Small tables with named rows and columns. After each table, cells are looked up by row and column.

Runapok =
,Duba,Mitid,Pef,Mukab,Nevev,Buv,Mutova,Bepemu
Zutorog,172,151,184,194,138,142,112,154
Vop,128,160,107,82,199,137,187,170
Susub,108,163,178,153,187,107,113,63
Bivokol,224,130,235,236,126,185,170,144

Susub, Bepemu -> 63
Bivokol, Nevev -> 126
Susub, Nevev -> 187
Vop, Buv -> 137
Bivokol, Buv -> 185
Vop, Mitid -> 160
Susub, Buv -> 107
Susub, Pef -> 178
Vop, Bepemu -> 170
Susub, Mutova -> 113
Vop, Mukab -> 82
Zutorog, Mukab -> 194
Row with the largest Mukab: Bivokol

Gud:
|  | Luv | Mos |
|---|---|---|
| Kip | 41 | -79 |
| Kagup | 62 | 6 |
| Visi | 73 | -42 |

Luv of Kip: 41
Luv of Kagup: 62
Mos of Kip: -79
Mos of Kagup: 6
Mos of Visi: -42
Luv of Visi: 73
Row with the largest Mos: Kagup

Kebop =
|  | Bopif | Tenakib | Lopabe | Kikod | Fibul | Nir | Rul |
|---|---|---|---|---|---|---|---|
| Lib | 73 | 82 | 59 | 173 | 136 | 79 | 75 |
| Gelisi | 57 | 44 | 136 | 172 | 124 | 147 | 30 |
| Runutup | 84 | 123 | 20 | 195 | 105 | 104 | 102 |
| Siv | 46 | 11 | 111 | 188 | 53 | 29 | 91 |
| Fes | 66 | 67 | 116 | 189 | 174 | 143 | 31 |
| Ziku | 98 | 125 | 22 | 122 | 99 | 95 | 99 |
| Gemik | 69 | 47 | 92 | 150 | 142 | 63 | 61 |
| Vul | 94 | 107 | 140 | 74 | 127 | 150 | 24 |
| Sib | 98 | 75 | 49 | 73 | 157 | 16 | 97 |
| Rek | 47 | 25 | 34 | 172 | 38 | 34 | 109 |
| Lagufi | 99 | 82 | 145 | 71 | 199 | 90 | 22 |
| Mivoga | 85 | 20 | 154 | 102 | 209 | 80 | 18 |

Ziku, Bopif -> 98
Vul, Kikod -> 74
Mivoga, Fibul -> 209
Siv, Lopabe -> 111
Rek, Nir -> 34
Runutup, Tenakib -> 123
Fes, Fibul -> 174
Vul, Lopabe -> 140
Rek, Kikod -> 172
Row with the largest Kikod: Runutup

Bes =
           Vune     Kuf
Poso      0.747  -8.472
Lod      -9.811  -9.442
Vabu     -7.660   2.261
Dut       5.574  -0.832
Peg       7.850  -4.472
Rogunog   1.033  -7.553

What is the Vune of Peg in Bes?
7.850
What is the Vune of Rogunog in Bes?
1.033
What is the Kuf of Poso in Bes?
-8.472
What is the Vune of Poso in Bes?
0.747
What is the Kuf of Peg in Bes?
-4.472
What is the Vune of Dut in Bes?
5.574
What is the Kuf of Lod in Bes?
-9.442
What is the Vune of Lod in Bes?
-9.811
Row with the largest Vune: Peg

Fibul =
         Kaliga  Fuvad  Mela  Minebo  Zepar   Nit  Lufig   Naf   Vur
Rukor      -0.3    0.0  -0.1    -0.1   -0.2   0.0   -0.1  -0.1  -0.4
Guk        -0.3    0.0   0.0    -0.1   -0.2   0.0   -0.1   0.0  -0.3
Sor         0.3   -0.2   0.0     0.0   -0.2  -0.2    0.0  -0.1   0.6
Madi        0.0   -0.2  -0.1    -0.1   -0.3  -0.1   -0.1  -0.1  -0.1
Nepet      -0.1   -0.1  -0.1    -0.1   -0.2  -0.1   -0.1  -0.2   0.1
Kisuvev    -0.3    0.0  -0.1    -0.1   -0.3   0.0   -0.1   0.0  -0.4
Dom        -0.5    0.1  -0.1    -0.1   -0.3   0.0   -0.2   0.0  -0.6
Loluv       0.2   -0.1   0.0     0.0   -0.2  -0.1    0.0   0.0   0.4

What is the Naf of Guk in Fibul?
0.0
What is the Vur of Sor in Fibul?
0.6
What is the Minebo of Madi in Fibul?
-0.1
What is the Lufig of Nepet in Fibul?
-0.1
What is the Minebo of Dom in Fibul?
-0.1
What is the Vur of Guk in Fibul?
-0.3
What is the Fuvad of Rukor in Fibul?
0.0
What is the Vur of Dom in Fibul?
-0.6
What is the Zepar of Madi in Fibul?
-0.3
What is the Zepar of Rukor in Fibul?
-0.2
What is the Fuvad of Guk in Fibul?
0.0
What is the Mela of Nepet in Fibul?
-0.1
What is the Nit of Kisuvev in Fibul?
0.0
What is the Kaliga of Madi in Fibul?
0.0
What is the Fuvad of Kisuvev in Fibul?
0.0
What is the Vur of Nepet in Fibul?
0.1
What is the Lufig of Madi in Fibul?
-0.1

